(in the rows, 128 means zero)
Y: a few groups of rows, each row roughly a mix of its group's hidden directions:
Y (144 x 10):
[[104 129 103  83 181 126 134 163 151 131]
 [111 133 151 109 171 147 187 147 111 111]
 [105 148 123 127 178 154 160 127 179 138]
 [155 138 129 116 206 126 129 152 126 140]
 [138 155 162  93 119 126  82 146 114  84]
 [142 107 116  73 113  77 129 149 138 101]
 [106 136  95 147 105 104 134  77 165 101]
 [136 125 105 132  85 100 103  71 139 104]
 [ 71 131 148  99  90 150 148 150 152 121]
 [ 93 123 141  90  77 103 103 151 110 111]
 [186 123 121 151 166 100 102 109 115 148]
 [153 151 153 121 130 110 201 123 131 109]
 [103 140 170 113 161 145 150 173 145 159]
 [152 149 144 161  67 118 104 117 118  99]
 [ 92 128 156  83  97 126 159 170 123 121]
 [106 119  90 136 139 127 203 128 125 127]
 [144 153 130  90 141 142 144 121  93  68]
 [124 111 114 123  65 108 140  84 144 102]
 [127 131 152 110 152 161 135 178 107  80]
 [166 120 134 157 186 159 108 146 136 145]
 [167 146 134 127 130 105  75  85 120 102]
 [107 107  95 103 134 157 173 155  91 141]
 [138 151  92 133 180 104 163 106 140 101]
 [178 117 130 153 157 138  82 127 100 156]
 [185 151 112 137 172 136  98 119 126 156]
 [142 117 112 133  63 120 137  92  98 102]
 [126 146 126 123 166 146 130  89 143  65]
 [153 148 158 118  99 118 112 121 129  60]
 [ 93 131 154 100 169 153 166 163 113 132]
 [142 145 145 106 101  87  82 113 129  85]
 [115 110  99 113 123 156 176 143  81 155]
 [153 111 117 133 181 163 119 152  92 155]
 [113 109 104 152  82  97 157  96 156 148]
 [ 76  90 127 158  81 143 136 123 135 143]
 [123 103 110 133 167 160 116 149 106 185]
 [109 107  92 139 113 126 129  83 177 159]
 [132 144 168 104 168 129  86 149 154 159]
 [159 154 133 142 118 111  64  94 111 117]
 [128 139 131 110 193 149 128 158 100 159]
 [119 129 124  97 111 129 154  89  62 131]
 [149  95  82 161 162 129 162 120 102 134]
 [ 91 145 139  83 119 135 157 147 169  94]
 [150 126 145 174 147 115 155 100 154 175]
 [166 138 134 168  90 151  93 116 148  97]
 [134 112 110 132  76 109 141  94 101  83]
 [ 66 152 146 115 118 160 160 141 153 120]
 [153 138 163 117 155 139 120 179  80 130]
 [118 119 118 123 183 155 160 166 133 164]
 [183 109 110 135 162 121 158  84 125 137]
 [110 113  66 115  81 154 120 130 117 141]
 [110 112 108  91 165 120 134 135 161 182]
 [149 131  77 160 150  97 150  90 143 117]
 [166 151 135 179  93 109 105 104 123 106]
 [151 162 116 164 120  76 124  91 141 106]
 [ 78 134 132  67 117 137 136 150 100 121]
 [131 133 159  93 108 110  61 148 123 123]
 [125 142 129 118 192 133 103 144 166 161]
 [115 125 117 151  60 115 127  80 125 127]
 [ 77  89 107 108 144 142 148 129 158 162]
 [122 115 100 165  62 115 129 100 129 118]
 [142 130 122 124 145 137  69 169 106 169]
 [132 138 118 117 137 172 113 174  81 158]
 [169 154 165 113 122 119 125 149 108  74]
 [165 153 150 121 105 118  77 131 125  82]
 [101 134 100  82 100 118 153  83 135 104]
 [191 157 130 166 149 115 106 110 124 116]
 [132 149 145 160  65  97 118 122 115  98]
 [112 120 117 127  52 115 127 103 126  99]
 [168 145 122 152 197 144 139 116 132 135]
 [132 132 115 153  94  98  95  78 166 128]
 [112 147 145  81 141 158  96 169 116  98]
 [162 123 128 127 112  86  67 101 139 117]
 [103 149 117 117 192 141 169 114 145 139]
 [152 104  67 137 163 127 166 124 117 121]
 [162 164 174 109  92 106 143 145 138 152]
 [118 140 148 116  79 133 139 129  75  86]
 [149 128  91 154 152 110 183  93 140 140]
 [ 78  92 101 127 117 148 143 149 137 173]
 [141 133 120 125 200 151 163 140 106 132]
 [148 105 124 106 155 109 130 172  80 160]
 [163 109 101 160 183 144 152 139 140 148]
 [141 140 146 108 195 149 123 167 111 140]
 [ 86  98  94 140 119 131 147  85 162 149]
 [166 129 133 168 175 108 137  94 139 156]
 [149 135 155 152 124 145 193 134  88 128]
 [119  96 108 138 114 142 123  91 141 194]
 [155 158 162 124 110 115 121 151  72  98]
 [129 119 123 147  83 101 124  82 178 124]
 [166 143 128  94 193 131 121 147 125 146]
 [118 124 139 189  99  83 118 131 135 157]
 [136 116 147 130 135 123 196 106  90 153]
 [143 137 164 114  88 128  91 133 121  73]
 [118 152 169 119 167 127  92 166 162 120]
 [146 135 155 173  88 101  94 149 127 156]
 [165 117 152 105 135 139  97 171  81 135]
 [133 147 151 124 127 134 116 184 145  70]
 [180 164 153 134 152 113 113 153  95 105]
 [112 144 124 108 194 147 109 164 107 116]
 [120 119 164 122  67 115 177 121 135 122]
 [112 164 173  96 118 115 142 163 140 165]
 [116 121 113 173 152  95 125 133 186 145]
 [105 124 137  84  89 112 127 120 130  69]
 [159 161 167 127 124  96  81 113 113 103]
 [196 124 127 142 128 137  85 140 103 149]
 [169 158 136 141  87 126 111  97 103  90]
 [127 143 103 170 153 110 153  77 159 133]
 [129 137 161 120  62 120 117 110 146  90]
 [165 139 139 107 187 155 126 163 109 120]
 [128 104  95 156 160 152 176 131 117 165]
 [146 119 101 143 132  71  96  88 150 139]
 [181 138 119 142 133 122  79 121 113  83]
 [110 120 122 120 164 154 189 158 129 156]
 [159 100 116 158 106 121 183  91 115 129]
 [102 130 131  70 175 139 131 162 123 114]
 [ 93 156 158  78 134 140  99 164 115 130]
 [ 71 129  98 127 136 121 131 119 162 176]
 [150 131 127 121 105  88  70 100 145 101]
 [176 130 145 177 110 111 115 107 110  92]
 [178 107 101 148 171 120 101 122 109 154]
 [176 121 120 175 176 121 139 105 127 142]
 [146 141 142 118 141 138 106 132 111  51]
 [144 126 148 123  61 132  92 132 120 165]
 [154 154 183 128 166 112  94 132 143 109]
 [100 128 104  78 144 151 120 165  91 107]
 [152 134 107  74 164 138 135  93 111 157]
 [178 143 138 153 129 129  79 134 102  91]
 [189 159 139 116 149 150 104 137 116  93]
 [126  89 101 154 127 127 192 100 122 131]
 [148 140 123 116 105 125  69 115 121  74]
 [110 124 107 125 200 153 132 150 108 147]
 [115 146 162 106  87 111  89 157 128  91]
 [ 92  97 138 117 154 164 162 159  94 136]
 [106 109 121 128  70 113  94 103 169 127]
 [107 101 114 186 102 151 132  93 150 115]
 [ 82 127 141  82 134 136 139 174 134  94]
 [117 131  89 153 186 111 125 109 148 163]
 [ 90 114 104 142  89  90 157 119 152 160]
 [135 127 150  91 152 160 139 155  70 116]
 [135 113  93 172 132 130 152 104 143 183]
 [140 134 111 126 192 147 118 155 108 169]
 [153 156 145 163 131 123  69 118 155 154]
 [108 130 135 133  76 123  74  99 155 114]
 [150  87 145 133 128 162 147 143  77  97]
 [115 161 138 105 190 135 150 159 125 154]]

which group is each row in? (one row of each group first):
[ 72  88 117 116 111 137 151 115 124 171] => C
[138 112  93 136 193 135 148 139 131 165] => D
[134  99  56 146 107 154 138 128 127 143] => S
[119 126  79 148 165 104 154 132 131 176] => A

[136 177 135 115 150 126 109  92 164  87] => A
[ 81  95 109 136 174 147 164 127 143 124] => C
[154 120 130 153 111  89 140  65 127 104] => S
[ 99 127 136  95  77 111 119 122 137  75] => S
[138  95 122 140 110 134 200 129 102 113] => S
[134 132 117 159  70 109  90  98 140 104] => S
